0: [ 69 139 136 142 150 114 104 113 103 148 142 141 113 163 141 128 170 169 135 140  82 152 134 167 143 115 149 136 124  87]
1: [ 18 118 122 189 197 111  61 109  95 219 165 140 129 192 140 132 160 209 121 165 110 163 153 132 136  80 159 101 138  72]
2: [ 89  81 182 116  82 183 158  74  84  67 122  96 149 168 132 216 116  93 121 134 159  86 162 162  20 133 150 165  98 149]
3: [207  67 186  55  77 139 184 155 100  22 141 110  60  89 147 104 139  94 155  77 106  67  96 181 134 156 122 174 158 159]
4: [ 95 247  46 122 167 156 132 163 203 187  92 120 124  73 101  71 136 144 136 140 146 221 103  72 133 132 151  78  57  76]
5: [ 73 131  70 167 149 153 144 150 175 251 143 150 146 123 118 130 119 155 133 149 143 203 126  77 112  97 218  73  98 118]
6: [ 13 157 105 202 188 188  59 127 135 238 134 181 170 169  79 182 137 153 111 171 183 223 159  80  41 105 205  17  62  99]
7: [166  49 134  56  77 180 209 167 140  90 197  97 134 110 134 137  93 112 202  89 129  83 151 126 137 131 142 129 116 117]
8: [132 119 108  89 157 128 167 117 159  80 163  89 207 181 158  99 181 161 108 128  67 156 167 167 184 128 113 150 167  84]
9: [166  47 188  56  78 187 187 192  90  37 212  96  78 106 118 127 134 100 189  53 115 124 117 146 120 151 130 134 148 108]
10: [117 234  13 111 172 108  89 166 193 219  92 177  98 110 106   0 147 222 131 212 113 142  56  95 208  64 105  89 105  84]
11: [ 78 104 161 135 104 180 129 141  71 124 116 115 111 124 101 180 148  84 137 144 156 127 122 151  33 137 157  93 106 134]
12: [ 62 108 109 123 124 131  88 142 124 171 159 165  89 176  88 123 131 187 162 174 154 111 133  72  96  51 117  97 112  85]
13: [108 228  86 152 169 201 148  98 158 149  35 101 199  65  91 197 145  40  76 132 206 237 147  89  63 191 204  94  63 144]
14: [114  95 171  74  69 129 115 114  82 101 153 146  80 170 149 110 124 151 186 114 105  66 108 165 116 121  93 146  99 115]
15: [102   6 197 130  81 145 140 170  54 123 183 163  78 144 135 143 124 113 154 116 114  97 116 146 100  94 151  82 152 147]
16: [174 203  86 137 170  92  98 121 181 132 106 132 121 108 118  53 134 145 111 129 105 168 100  97 207 118  95 126 132 112]
17: [211 255  89 134 160 146 118 134 182 104  21 119  98  71 103 109 136  95  70  84 140 172  70  94 183 163  93 161 110 156]
18: [173 115 137 102  95  95 179 104 138  87 120 116 142 117 149 157  91 101 129 102 133  80 133 155 137 147 118 171 145 190]
19: [153 106 128 109 162 127 168 105 158  51 157  87 225 154 170 100 193 129  93 126  75 150 191 181 194 155 145 155 215 112]
20: [146  92 124  84  67 164 172 192 114  97 125 109 136  81  95 155  74  65 140 132 173  85 123 111  75 158 129  99 100 158]
21: [179 101 124 145 124 104 156 115 123 141 139 131 166  96 141 178  90  72 141  96 127 122 130  95 134 154 158 132 153 190]
22: [142 206  68 115 152  99 123 103 171 133  91 128 140  88 139 137  65 142 131 126 149 123 129 102 137 138 118 135 104 160]
23: [124 107  71  81  88 177 192 209 213 128 221  78 153  64 149  55  94 189 221 135  91 168 133  95 190  97 105  86 130  75]
24: [174 161  98 140 151  78  86 145 133 157 116 166  94  94 116  93  84 125 132 110 122 127  82  79 177 129 102 111 142 158]
25: [ 59  40 134 159 131 129 151 134 105 232 174 127 179 137 147 179 106 148 149 141 148 156 173 116  96 137 195  67 107 123]
26: [153 101 129 145 114 134 122 139 142 162 135 161 144 133  88 171  57  95 120 119 194  93 154  64  94 127 147  89 128 165]
27: [131   7 207 113  85 135 152 215  42 131 222 129  71  85 127  92 140 107 184  98  89 138  77 146 141 121 134  62 151 123]
28: [ 87  69 137 139  88  75 116  83 103 152 161 118 179 217 144 183  67 179 112 174 143  48 176 147  81  97 103 155 137 144]
29: [147 141 139 189 144  56  45  99  92 171 100 193  44 160  98 108 129 157 117 153  97  88  51  99 134  82  67 151 121 142]
30: [  1 106 161 183 130 194  80  96  96 191 115 147 174 204 101 231 155 133  85 191 216 159 193 138   9 115 183  42  87 118]
31: [117  99 124 134 128  76  82 109 102 177 165 185  82 162 126 121 116 171 161 137  98  88 121 100 172  84 118 135 148 115]
32: [181 135 110  64  86 144 180 164 167  50 136 109 121 106 134  70 115 102 148 110 114  95 114 137 176 132 104 139 133 112]
33: [ 49 120 130 138 167 160 106  88 109 101 152 117 165 195 149 135 192 164 117 151  99 156 171 183 118 119 152 154 142  70]
34: [127  77 206 179 138  75 108 117  65 132 115 156  95 147 149 134 189 109 102 112 100 100 114 180 109 131 141 139 176 154]
35: [ 62   8 168 136 106 110 161 146  74 189 192 155 134 170 149 138 133 160 164 142  98 109 131 148 125 100 154 102 107 112]
36: [115 233  15 113 173 109  88 168 191 213  86 181 101 113 109   0 149 219 127 215 111 139  55  98 211  67 103  80 109  91]

[190 112 164 124 179 115 147 105 134  47 141  77 166 109 162 103 188  94  92  77 108 165 160 184 171 165 139 180 210 139] -> 19 8
[132 136 133  94  91 132 156  81 147  73 122  92 171 161 146 141 127 128 119 138 117 104 158 171 141 141 104 183 128 120] -> 18 8
[198 105 207 100 105  81 115  75  84  57  86 130  88 117 142 169 123  77 124  83 136  34 134 156 134 164  75 217 146 204] -> 18 3
[165  75 120  85  80  94 197 116 145 108 163 107 144 118 138 148  69 124 159 102 135  70 148 134 156 127 124 164 145 168] -> 18 7
[136 232  84 139 145 109 111  71 174 125  56 114 165 116 135 135  77 133 113 148 133 122 128 117 121 165  95 167  71 134] -> 22 16
[ 59 121 147 127 147 155 137 101 110  82 131 110 178 179 156 134 176 141 100 159 102 151 155 207 119 147 149 156 137  82] -> 33 0
[153 189 120  94 170 125 103 106 140  67 121 121  76 113 129  54 194 149 135 110  91 149 108 166 188 117  87 181 160  88] -> 16 32
[ 76  73 171  92  85 187 216  80 116  55 132  63 201 147 162 221 118 111 109 135 136 132 177 195  49 157 189 166 127 161] -> 2 11
[ 91 164  64 118  96 148 141 140 188 137 126  99 199 148 130 135  76 168 120 185 152 136 155 105  98 122 133 117 104 119] -> 22 26
[140  32 212  99  85  75  99 135  58 114 184 153  59 183 170  80 149 160 167 101  75  54  98 172 134 111  88 156 143 125] -> 14 15
[140  86 179 169 113 130 100 162 113 184 136 193  73 115 102 122  98  92 137 115 147 112  96  66 121  96 156  57 123 168] -> 26 24
[ 81  58 103  89  73 128 179 103 146 132 165  95 165 145 152 196  62 175 180 156 147  70 183 122  96  96 147 147 125 160] -> 28 7
[113 164  90 190 190 123  98 150 152 223 112 167 136 117 108 103 154 130  97 129 129 203 123  71 175 110 166  70 129 109] -> 5 16
[186 137 115  64  88 150 190 163 172  50 134 108 121 101 136  72 118 102 150 104 108  92 115 143 175 141 107 143 139 112] -> 32 7
[168 177 161 224 188  63  13 101  85 220  68 214  20 148 101  76 176 121  88 114 107 139  22  99 152  78  82 107 117 166] -> 29 24
[169 167 161 222 188  64  11 100  84 211  64 217  30 156 101  83 174 125  95 117 103 127  30  95 153  83  82 103 124 169] -> 29 24
[ 95   0 197 130  86 151 134 167  58 126 185 157  78 142 135 143 124 117 156 127 119 102 122 140  99  90 151  85 152 140] -> 15 35
[152 111 116 101 150 117 171 105 163  53 160  85 228 150 179  99 181 132  91 127  78 152 188 174 190 154 150 163 213 111] -> 19 8
[173  56 129  56  71 175 204 168 142  88 204  95 128 106 129 133  89 114 203  91 121  82 147 127 143 130 139 136 120 107] -> 7 9
[121 126 116 176 119 183 155  74 173 170  83 136 203 118  90 238  82  66 103 145 212 133 188  76  86 133 179  87  96 175] -> 26 13
[123 105  71  83  93 181 194 205 206 137 230  84 157  61 149  60  86 188 219 139  98 168 133  89 189  90 107  83 130  80] -> 23 7
[147 135 119  94  66 127 182  84 151  70  94  65 172 124 160 190  66 116 131 134 136  73 154 170 107 171 105 211 102 163] -> 18 2
[196  41 206  91  99 133 211 161  96  61 148  80 138  63 172 103 130  61 136  85  86 114 102 184 151 179 152 143 156 179] -> 3 9
[ 37 197  99 208 208 107   0 116  94 226 112 182  72 164 116 119 203 192 110 154 137 192 119 105 108  95 117  93 131  81] -> 1 0
[115 171 108  69  98 184 131 148 147  57 112 109 124 119  97  96 136 121 134 164 141 132 120 118  86 118  75 134  89  77] -> 32 20
[124 155 155  90 114 155  83  94 109  69 110 153  49 131 113 115 163 130 160 126 110 117  98 145 111 117  89 167 109 109] -> 14 0
[165 252  31  92 176 219 157 143 234 133  75 110 161  62 108 124 130 108 129 105 161 217 140  62 171 144 158  87  98 111] -> 4 17
[172  37 178 155 129  65  98 121  97 155 185 179  52 149 125 105 134 135 167  97  76  80 100 106 190  62 115 135 179 152] -> 31 34
[ 85  25 187 154 120  98 146  88  64 169 185 140 140 181 167 182 139 144 146 112 107  94 165 172 123 109 150 126 149 139] -> 35 15
[174  80 123  82  81 101 200 120 144  97 152 111 148 113 138 148  75 116 156  97 126  66 140 136 156 135 122 158 144 169] -> 18 7
[148 106  81  67  74  85 224  65 206 132 102  64 255 153 185 185  11 170 110 140 161  68 216 113 156 167 119 188 108 190] -> 18 28
[162 177 149 120 138 126 124  95 123  53  84  77 144  73 152 138 132  93 118 106 130 141 127 165 130 174  70 196 126 164] -> 18 22
[209 255  91 137 165 141 113 129 182 101  21 118 102  79 103 105 140  95  63  86 138 170  69  93 184 161  84 166 104 153] -> 17 16
[164 140 130  90  74 112 157 134 138  65 123 125  63 103 144  81 142 119 172 105  92  79  91 148 156 128  88 163 129 134] -> 32 3
[ 74  49 100  92  65 125 173  99 148 141 172  94 164 151 151 195  59 182 179 162 156  76 181 113  91  89 148 144 122 159] -> 28 25
[ 51 126 153 214 173 106  56  80  61 191  67 145 170 170 124 207 158  93  43 176 189 148 164 154  40 153 164  95 118 151] -> 30 11
[170  92  97  58  56 223 209 255 192  96 226 106 108  66 121  61  97 136 200  87 117 145 109  96 169 106 120  83 137  76] -> 23 7
[103 101 107 146 105 209 137 144 169 156 155 147 176 137 103 212  68 112 158 133 199 153 169  67  52 124 183  65 102 151] -> 26 25
[ 13 116 122 181 196 113  67 109  97 221 163 141 128 190 145 131 174 210 118 168 115 171 163 131 123  70 158 105 129  64] -> 1 0
[185 106 122  96  87  79 179  86 142  61 119  80 198 159 170 137  94 123 100 138  82  62 154 175 170 167  80 222 160 143] -> 18 19
[139 125 126 100  76 129 182  80 141  76  94  66 172 125 160 190  70 115 133 132 143  71 153 170 101 171 104 210 100 163] -> 18 2
[ 79 104 166 146 113 167 121 140  66 131 116 128 103 130 105 182 160  89 139 139 150 122 116 151  35 134 152  98 112 139] -> 11 2
[132 202  88 101 110 170  88 132 161 106  85 119 123 126  80 114 117 105 120 161 178 125 125  74  77 132  89 114  76 100] -> 22 26
[182 132 117  65  88 146 178 168 160  47 135 111 118 108 128  76 121  98 152 107 111  92 116 142 171 139 101 140 136 114] -> 32 3
[174 112 117  95 106  93 223  91 147  90  88  44 209  94 183 158 108  73 108 109 134 114 157 154 144 197 148 199 138 186] -> 18 21
[158 108 204 172 153 115 121 127  84  89  98 134 115 120 169 120 224  68  62  90 102 148 132 200 135 152 180 149 215 155] -> 34 19
[129 108  69  82  84 176 191 208 214 134 229  76 152  60 148  58  91 193 214 134  96 172 137  90 190  86 110  91 130  74] -> 23 7
[ 63 112 153 128 150 155 138 106 102  83 134 115 175 183 156 135 185 139 104 154  92 143 152 205 117 146 150 156 141  87] -> 33 0
[ 57  30 139 158 131 138 158 132 104 225 175 133 180 136 141 175 113 143 143 145 149 157 178 118  96 133 195  67 104 125] -> 25 35
[131 122 107  93 158 126 174 113 154  85 167  84 203 176 155  99 179 161 106 129  73 153 169 170 182 125 111 153 168  88] -> 8 19
[ 76  67  90  52  47 205 217 193 175 122 194  80 149 111 135 159  67 172 199 144 159 105 177 109 111  87 150 110  98 103] -> 7 23
[158 110 205 175 157 123 121 128  84  83  93 131 118 117 174 116 220  62  58  91 103 150 131 201 137 157 183 149 214 161] -> 34 19
[ 62 131 137 143 153 122 110 103 104 143 135 142 120 166 146 129 164 165 139 140  84 145 132 167 139 122 145 131 121  88] -> 0 33
[169  58 129  63  78 180 203 168 142  92 195  96 135 112 138 135  93 110 202  89 129  85 153 126 135 132 142 131 117 115] -> 7 9
[128  11 191 127  58 109 156 109  37 106 107 152 107 175 126 250  63  66 101 126 182  15 140 163  34 157 129 144 130 214] -> 2 15
[188 118 122 107  92  75 180  76 150  65 115  81 199 161 172 132  97 121  97 132  88  69 159 170 165 166  73 227 148 147] -> 18 8
[128  11 208 112  95 138 148 219  39 126 220 131  69  83 133  88 145 104 190  95  86 133  72 148 139 124 128  54 150 127] -> 27 15
[166  81 125  82  86 105 199 117 146  99 146 114 152 114 142 152  72 119 156 103 134  64 145 140 154 138 122 160 144 176] -> 18 7
[ 48 130 154 219 168 107  56  84  67 193  72 142 177 173 124 211 161  89  42 176 187 148 171 156  36 155 163  95 116 146] -> 30 11
[189  89 186  78 129 207 205 150 119   0 203  50 179  74 114 167 161  37 125  32 138 210 191 137 144 191 165 120 187 130] -> 9 7
[ 59 122 137 138 163 153 111  86 111 107 151 119 165 198 152 138 190 161 112 150  97 159 173 182 120 122 146 156 143  74] -> 33 0
[ 65  11 168 137 100 109 161 149  73 192 191 151 139 171 151 139 126 160 163 145  95 112 133 151 124 100 150 101 112 110] -> 35 15
[178 211 105 164 192  72  70 152 143 178 109 161  67 112 117  17 184 152 114  89 100 184  64 101 224 115  81 116 134  89] -> 16 24
[165 168 157 223 189  67  11 102  82 215  66 219  33 152 105  79 177 126  88 119 107 125  28  96 153  82  87 101 119 169] -> 29 24
[ 87  22 187 152 122  98 144  94  62 163 189 147 141 182 169 175 144 143 148 107 103  93 159 168 124 110 145 127 148 129] -> 35 15
[104 226  91 111 124 159 134  83 164  98  80 100 172 126 108 129 124 142 106 166 149 156 125 145 108 157 100 159  63  94] -> 22 16
